Families of rows that turns and mirrors carry onto each other, the same ones carrying the whole set onto itself: the rest of each named row's family, in list order
5 families of 8 rows
bor: 13.1 -3.5 -4.0 -9.1 18.7 -8.5 -7.0 -11.6 20.8 7.8 -29.7 21.9 -23.5 -8.7
 -19.9 -19.3 8.1 -10.6 -6.2 29.7 -11.4 -21.2
zuva: -14.4 7.4 -3.7 12.7 -0.5 -5.7 1.2 1.4 9.8 45.0 -24.7 16.8 -12.4 -2.6
 -6.5 -8.6 20.9 -17.1 27.6 10.1 9.8 8.4
Ribu: 17.8 -17.3 -2.3 10.3 14.3 -11.3 -0.1 -1.0 8.3 7.3 -21.9 10.8 -26.1 -15.5
 -9.1 -1.7 4.6 -3.3 -23.6 33.5 0.0 -29.0
Sukil: 23.6 -9.6 -20.1 9.2 7.0 -17.8 -1.0 -10.5 4.9 -17.6 -27.2 14.5 4.8 27.0
 15.4 11.0 2.4 -10.4 32.2 -3.8 -6.1 -6.8
pas: -16.5 10.7 26.8 -5.1 2.6 -4.9 -0.1 13.4 10.6 29.3 25.8 1.4 0.9 -11.5
 -25.2 -11.6 8.0 8.3 -26.9 -3.8 6.3 -17.8
tad: -22.4 15.9 0.2 -0.7 2.4 -0.6 5.4 -11.5 -0.3 15.7 11.0 2.3 19.7 19.4 -1.9
 16.2 -22.3 8.2 24.5 -33.7 15.4 12.4
giror: 6.3 30.8 10.4 2.3 6.5 -6.0 23.9 -7.3 -4.5 13.9 -17.1 8.4 6.3 18.8 20.3
 -40.1 -4.8 -0.8 -19.9 4.4 -6.0 17.2
Rarun: 13.9 25.8 -0.7 10.1 12.1 -9.9 15.8 -18.3 7.4 12.7 -18.7 2.2 4.6 11.4
 17.8 -18.9 -33.0 -15.1 -14.5 5.6 -24.3 23.1
fiz: 15.6 -2.6 6.5 1.0 9.3 -1.2 1.8 13.3 24.1 -17.2 -18.2 13.7 -20.9 -12.3
 -28.9 -14.1 5.6 -21.6 -22.4 30.7 -11.1 -9.3
rogev: -15.9 -20.5 -3.3 -12.1 -1.2 4.2 -12.8 18.8 5.5 -12.1 7.8 2.0 -2.1 -8.6
 -25.3 8.3 23.9 10.2 17.4 -6.6 24.7 -27.4
tadu: 20.5 9.1 -25.9 14.0 14.6 -0.7 -3.9 -16.6 25.3 -24.9 -40.2 2.9 -0.1 8.7
 19.1 3.9 2.6 -3.3 22.9 -9.8 4.0 5.8
koz: 13.4 26.8 4.6 10.9 3.3 -7.0 28.4 -14.1 10.5 9.3 0.1 -3.4 -3.8 3.1 6.8
 -27.2 -3.5 2.3 -19.5 7.5 -8.6 40.7
mes: -9.2 2.7 -4.5 -12.5 -11.4 0.5 13.0 10.0 -0.4 30.7 -15.8 28.9 -9.3 -2.5
 1.1 3.4 17.3 -12.5 30.4 -15.1 0.2 22.9
Sev: 12.9 -4.0 -1.6 -11.9 11.6 -2.6 0.0 -0.9 5.0 -43.7 17.2 -14.9 14.1 4.2
 -1.3 -2.6 -26.6 10.7 -26.0 -12.5 -7.1 -13.7
dezuz: 11.0 -5.0 -31.9 1.1 2.8 4.2 4.2 -13.6 3.8 -28.3 -33.7 -0.4 6.5 15.2 14.7
 -5.3 -17.5 -13.3 30.8 3.0 -7.3 4.9
Pib: 10.3 38.4 -4.1 17.2 8.7 -16.7 11.5 -16.4 -4.5 5.8 -25.9 -3.5 2.2 13.2
 4.6 -22.1 7.1 -1.6 -25.6 1.0 -4.8 20.7
zivor: 16.5 -12.6 -2.3 3.1 17.3 -8.4 3.4 8.1 14.3 -18.0 -19.1 3.0 -19.8 -22.4
 -5.3 -22.9 17.4 -10.6 -20.3 25.3 -14.0 -10.4
mepu: 7.1 1.0 -18.5 15.6 24.2 -6.5 -10.2 -5.3 19.5 -31.4 7.3 9.6 24.1 4.4 -8.7
 0.3 -28.3 3.7 -31.7 -2.6 8.3 -7.5
tubi: -21.5 -9.7 24.7 -9.8 8.1 -12.0 13.2 13.1 -12.0 19.8 32.1 8.5 -6.4 -15.9
 -23.0 -1.3 -3.6 1.9 -21.1 4.7 -0.9 0.9
foden: -18.7 6.8 -11.3 -1.6 1.0 -3.5 1.0 -13.5 -10.5 19.5 10.8 -11.4 24.9 15.1
 21.1 4.0 -11.6 15.7 24.6 -30.5 12.2 5.5
Tomon: -10.5 7.7 -0.8 9.3 3.3 5.1 -6.7 -4.0 -7.1 -3.8 16.3 -1.3 35.3 -8.7 9.7
 8.1 -25.1 9.5 16.2 -25.1 11.6 23.5
bef: 7.0 -1.4 2.4 17.2 35.0 -11.0 -4.2 -11.6 12.6 -36.2 9.2 -19.9 2.2 -4.4
 -7.0 -2.7 -20.0 10.7 -29.4 7.6 5.4 -14.9
fanu: -10.5 6.1 -2.5 -12.2 -20.3 -11.4 4.0 3.8 -5.8 38.4 -14.0 12.0 -19.6 -7.1
 4.6 -7.9 2.6 -16.0 37.9 -8.0 11.5 -1.0
romip: -19.8 9.1 13.3 -5.8 3.6 7.7 -4.3 11.9 4.3 20.5 21.7 -8.7 -6.0 -20.7
 -22.1 -12.6 -3.6 5.1 -37.9 3.0 14.8 13.0
bub: 16.0 -11.7 -2.6 12.5 21.0 -1.7 9.4 -1.6 9.6 -25.0 14.9 -7.4 16.4 -1.5
 -4.1 -12.4 -34.5 9.1 -30.5 -24.0 -2.1 -10.0
Vip: -15.4 -26.9 -6.2 -7.6 20.0 -4.3 -17.1 11.5 2.7 -12.4 -6.9 13.6 -1.8
 -11.0 -13.5 30.0 1.2 -4.6 20.0 -15.5 12.3 -32.8
vetad: -24.0 16.2 21.4 -12.3 8.9 -10.8 3.1 23.7 -1.1 23.7 8.8 9.7 5.5 5.1 -26.1
 -8.7 -8.4 22.6 -26.5 1.8 -6.7 9.2
zifa: -5.6 25.3 0.6 24.8 -2.1 -11.2 14.4 -22.2 7.6 1.3 -24.8 4.8 -2.6 2.2 16.0
 -24.1 -17.7 -13.3 -15.4 -0.5 -12.2 29.8
forip: -13.3 19.8 25.1 -10.8 9.9 5.6 -1.3 20.7 -1.0 17.9 22.2 17.9 -20.2 -10.9
 -15.6 -15.9 -9.9 11.3 -24.2 1.3 -6.3 10.6
lal: -14.2 17.3 -4.5 -8.3 -0.2 1.6 -6.7 2.1 -0.6 -6.0 16.3 -5.1 25.8 23.3 1.1
 0.4 -7.7 -4.4 16.9 -36.3 9.1 34.7
pef: -6.1 -42.0 -1.3 -16.5 3.3 4.7 -16.5 16.6 12.4 -2.9 20.1 7.2 -2.0 -5.2
 -12.3 21.7 -9.4 -4.8 18.3 -3.9 14.4 -14.9
teros: -10.4 -24.1 -15.6 -4.0 2.1 3.1 -23.0 7.2 19.1 -11.2 10.3 -5.6 0.9 -13.5
 -29.8 22.8 -3.7 -8.9 24.1 -3.0 4.7 -29.6
kos: 21.9 -12.9 -28.3 12.1 3.2 4.2 -1.7 -23.9 14.9 -21.4 -18.2 -6.2 -3.1 -0.8
 15.2 -1.3 0.8 -29.8 25.8 -4.3 9.7 -15.1
nupuf: 10.5 -16.9 -27.2 12.2 9.3 -14.5 8.6 -24.4 15.6 -20.5 -29.2 -9.5 16.9 4.8
 7.4 8.6 5.2 -14.5 27.4 -7.1 9.3 -12.7
Bip: -18.5 11.7 0.9 -11.7 -4.9 -6.2 1.4 -0.8 6.5 22.7 -23.2 14.4 -18.6 -2.3
 -4.0 5.0 30.5 -10.5 34.6 18.3 4.5 12.3
rureg: -2.8 -4.1 12.1 -15.2 -13.6 -6.8 5.8 5.4 -12.1 34.4 -16.0 -3.2 -25.4 3.3
 1.5 -1.5 26.9 -12.2 25.3 0.8 2.8 13.5
nipa: 7.4 -1.3 -2.1 9.7 24.2 9.0 -1.3 -3.6 20.7 -36.1 6.0 -10.5 24.6 10.8
 -15.1 -10.4 -12.0 9.2 -34.7 8.3 -13.5 -10.6
kenev: 8.9 -8.8 0.0 -5.1 17.6 -16.8 15.1 -0.1 21.8 -0.5 -23.1 11.2 -40.8 1.6
 -15.0 -8.6 23.7 -11.9 -15.3 18.8 -6.4 -17.1
sav: 3.0 -22.2 -2.3 -22.0 19.5 3.3 -4.5 21.2 8.1 -4.9 19.1 3.0 2.6 -5.9 -22.7
 18.7 14.0 10.5 18.4 -4.5 13.8 -30.5
vibag: -21.0 10.4 -0.6 6.9 -13.6 5.6 7.5 12.0 -6.4 -5.9 20.9 -19.9 30.6 12.5
 7.6 3.5 -17.8 3.4 12.8 -28.8 10.7 8.6

Which other rows belong to the same family as Sev? zuva, Rarun, fiz, rogev, foden, vetad, kos
Which other rows belong to the same family as mes? tadu, koz, tubi, Tomon, bef, Vip, kenev
Which other rows belong to the same family as bub? tad, zivor, zifa, forip, nupuf, Bip, sav
Which other rows belong to the same family as pef? Ribu, Sukil, Pib, mepu, romip, lal, rureg

Families of rows that turns and mirrors carry onto each other, the same ones carrying the whole set onto itself: the rest of each named row's family, in list order
4 families of 4 rows
Y: 5.6 -4.3 -23.4 -4.3 -20.0 11.3 21.7 9.1 3.8 -30.9 11.9
K: 15.0 0.9 2.6 17.1 -14.9 9.6 11.5 32.1 -4.6 -17.2 20.9
C: -12.6 54.0 18.0 -3.1 4.1 -0.1 -19.3 -17.4 13.7 -6.7 11.9
E: -27.7 48.5 -2.6 -23.6 -18.7 2.5 -5.9 -22.8 -9.9 -8.0 22.4
H: -22.6 48.8 10.1 -25.0 -18.6 8.7 -22.7 -18.1 -8.5 -17.4 24.0
S: 6.5 -9.8 -15.2 1.1 -32.3 7.5 17.9 8.5 -4.9 -33.8 12.4
P: -26.5 49.7 9.5 -20.5 -31.3 1.1 -14.0 -20.3 -6.3 -11.1 11.1
D: 8.5 -11.8 -20.0 -0.1 -17.3 13.8 10.3 -2.6 3.9 -39.0 16.7
N: -13.1 45.9 22.5 2.0 -6.6 -5.2 -21.5 -25.7 11.1 -6.9 7.0
U: -26.4 47.9 4.2 -21.9 -23.5 -5.8 -19.6 -13.5 -4.4 -7.4 24.6
T: -5.2 -13.7 -18.4 -8.8 -21.0 7.8 16.3 7.3 -0.7 -30.8 23.7
B: 14.1 -8.1 9.0 20.1 -5.9 13.5 -0.7 22.9 0.7 -22.9 10.9
W: -18.6 48.9 17.0 2.1 -5.1 -7.9 -9.6 -17.2 10.2 1.7 0.4
F: 21.8 1.1 -2.4 15.1 -1.7 12.4 5.7 21.7 6.6 -28.0 23.6
X: 22.9 0.7 6.7 15.3 -9.8 23.6 9.8 21.8 -3.0 -27.5 17.2
G: -9.2 51.1 19.8 7.8 -0.8 5.1 -20.4 -17.7 1.2 0.0 2.3

Which other rows belong to the same family as X? Y, N, U
Which other rows belong to the same family as P? C, S, F
Which other rows belong to the same family as K? H, D, W
Which other rows belong to the same family as E? T, B, G

